(in the rows, 128 means zero)
The rows of R fall into 3 groups, and each row is roughly a mix of its group's hidden directions.
R (101 x 12):
[[119 109 110 104 118 149 164  87 123 126 114  86]
 [106 130 154 113 144 126 161 126 141  87  89 101]
 [149 153 158  85 102 147 132 108 144  95 118 139]
 [125 146 144  76 137 139 172 155 111 149 129 133]
 [139 130 140  71 130 150 166 131  98 135 119 112]
 [106 135 100 178 117 142 107 118 113 146 152 160]
 [117 102 132 124 154  99  85 160 118 149 131 161]
 [132 116 153 102 140 176  92 123 143 144 104 152]
 [124 132 129 146 122 134 105 183 117 160 138 168]
 [110 115 106 177 114 120 118 128  77 126 152 130]
 [113 115  85 172 144 127 117 127 125 171 146 129]
 [ 91 100 128 136 129 148 120 110  68 127 136 139]
 [122 139 127 103 117 172 164  95 136 116 100 104]
 [133 112 114 128 110 136 147 132 148 110  82  76]
 [ 90  85 153 109 118 106 134 152 125 104 101 122]
 [123 133 119 176 148 115 159 120 157 130 136  84]
 [136 133 115 144 114 139 160 110 165 111 102  79]
 [137 138 170  80 150 139 116  95 140 115 132 149]
 [110 145 104 112 145 114 182 130 126 115  96 100]
 [141 131 115 109 122 148  92 124  71 127 126 163]
 [113 139 135 122 137 116 176 116 150  95 101  89]
 [137 159 128 125 127 110 151 132 175  94  93 110]
 [121 111 124 129 127 125 165 122 132 101  97  70]
 [149 121 125 128 131 168 105 108  91 163 161 137]
 [131 145  99 162  99 123 172 131 130 117 130  89]
 [ 90 144 115 146 124 134 114  91 123  87 104 155]
 [140 152 116 100 184 124 130 139 153 149  98 132]
 [119 140 147 122 135 136 160 115 152  86  89  94]
 [119 107 124 116 136 146 144  92 119 100  91  84]
 [121  95  89 157 110 101 119 124  92 113 123 103]
 [138 110 128 111 102 132 144 130 127  91  85  84]
 [127 100 110 139 117 133 115 138  76 164 163 135]
 [170 159 130 150 109 152 120 135 153 155 162 133]
 [141 142 122 139 119  98 113 168 143 157 162 164]
 [126 112 142 126 113 123 168 140 180 137 129  88]
 [116 100  87 151 116  79 110 135 151 142 132 129]
 [107 134  89 149 110 105 148 119 120  89  96 107]
 [ 96 103 151 139  97 113 157 116 136  89 128  99]
 [131 129  97 142 114  98 103 152 114 156 158 167]
 [148 120 134 167 110 136 136 136 174 150 153  96]
 [144 177 159 119 130 153 154 122 166 129 144 135]
 [ 99 128 116 143 161 131 101 122 137 166 142 174]
 [144 111 133 135 125 140 155 124 177 151 131  79]
 [127 114 117 154 113  96  96 144  83 122 157 150]
 [121  84 143 113 164 134  98 108 162 153 121 121]
 [129 136  96 167  99 128 161 123 127 151 164 106]
 [129 152 129 138 123 124  97 140 127 148 159 188]
 [102 116 121 109 140 107 151 119 124  89  81 102]
 [105  99 116 114 137 151 123  86  84 114 107 116]
 [168 152  93 134 115 161 142 114 117 159 143 107]
 [129 104 106 100 139 149  91 109  93 157 126 153]
 [113  97 141 128 138 164  96  94 100 149 148 147]
 [116 113  87 152 106  91 152 144 116 117 115  95]
 [ 91 135 149 108 137 105 139 117 120  74 102 141]
 [159 121 152 135 122 175 146 125 123 150 150  87]
 [100 143  90 137 126 101 174 156 106 129 118 121]
 [134 125 130 159  99 127 102 131 138 153 179 159]
 [155 170 126 111 124 129 162 136 142  97  97 103]
 [136 119 122  73 130 159 135  88 116 123 101 115]
 [138 146 149 127 131 120 109 160 134 158 166 174]
 [110 112 109 154 123 111 100 165  94 148 138 161]
 [105 146 110 152 130 109 169 129 102  91 112 101]
 [126 145 142 141 127 133 106 172 122 155 150 178]
 [ 98 120 151 145 143  94  95 147 137 120 141 172]
 [127 163 107 132  99 119 132 136 127 149 165 176]
 [124 151 161 140 122  99 149 162 174 106 129 129]
 [115 110 115 141 153 115  97 162 120 171 138 160]
 [138 136 167 108 139 154 109 125 181 121 103 140]
 [102 125 107 124 124 132 154 184 109 161 111 140]
 [101 126 146 107 158 121 105 151 147 144 114 178]
 [154 135 163 134 145  84 100 143 157 116 151 140]
 [127 106 117 139 164  64 113 126 140 132 143 116]
 [110  96 118 118 137 141 130  83 120 104  93  94]
 [151 162 129 172 120 118 146 140 167 133 156 113]
 [133 102 156 111 145 113 110 159 138 171 160 146]
 [144 163  90 130 112 110 147 124 145  94  92 110]
 [147 136 136 121 131 120  96 148 138 166 163 173]
 [138 165 148 169 125 102 138 168 147 106 138 130]
 [113  97 144  79 164 121 101 124 127 133 102 144]
 [127 169  90 150 151 126 164 104 111 117 124 107]
 [110  96 122  95 142  96 136 127 132 106  84 103]
 [129 122 145 114 179 136 120  96 140 104  92 103]
 [112 147 104 118 148 114 121 140  72 113 107 159]
 [119 146 149 111 115 131 116 101  89 103 155 171]
 [150 133 131 160 144 109 125 149 187 143 132 105]
 [161 137 161 106  96 116 139 149 111  86 127 110]
 [144 169 139 132 123 137 161  97 150  90 123 102]
 [163 157 164 109 139 142 122 151 154 152 152 149]
 [138  96 127 178 110 139 125 123 131 146 157  89]
 [148 120 138 113  87 136 142 139 113  88  97  93]
 [137 133 148  96 100 166 137 102 120  91 101 113]
 [167 127  76 138 104 111 119 141 119 159 146 119]
 [126 136 121  64 150 140 144 104 139 132  95 129]
 [117 104 112 109 130 125 156 125  81 111 101  90]
 [ 96  93 154  94 140 116 108 109 161 128 123 151]
 [ 85  91 139 134 135  92 123 157 110 141 146 149]
 [129 112 116 128 122  86 144 111 133  85 111  84]
 [175 157 138 118 130 147 124 135 175 157 139 129]
 [138 121 125 145 119 137  94 132 120 170 174 162]
 [163 137 141  88  86 165 139 113 129 116 124 116]
 [145 149 138 101 134 121 108 166 154 154 130 173]]
Here is one row of each group, with its name. Which group are the others in?
[ 97 132 127  77 103 114 143 135 113 113 115 167] : (112)
[ 91 126 150 130 137 114 119 154  95 132 149 177] : (118)
[107 121 115 106 121  87 147 116  77  98 133 130] : (49)

[124 118 155 126 147 144  89 102 171 144 140 159] : (118)
[ 99  80 102 128 130  94 135 124 113 121 107  95] : (118)
[156 125 135 135  91 169 131 162 136 127  97 101] : (49)
[118  91  96 124 114 110 136 128  96 110  98  89] : (49)
[140 155 130 148 189 129 111  96 150 122 123 123] : (112)
[140 103 142 113 116 137  79 147 127 158 144 167] : (112)
[130 128 124 157 113 131 159 120 165 105 110  77] : (118)
[142 168 144 149  93 163 129 125 115 121 159 156] : (49)
[167 152 135 161 110 133 109 166 134 148 157 143] : (112)
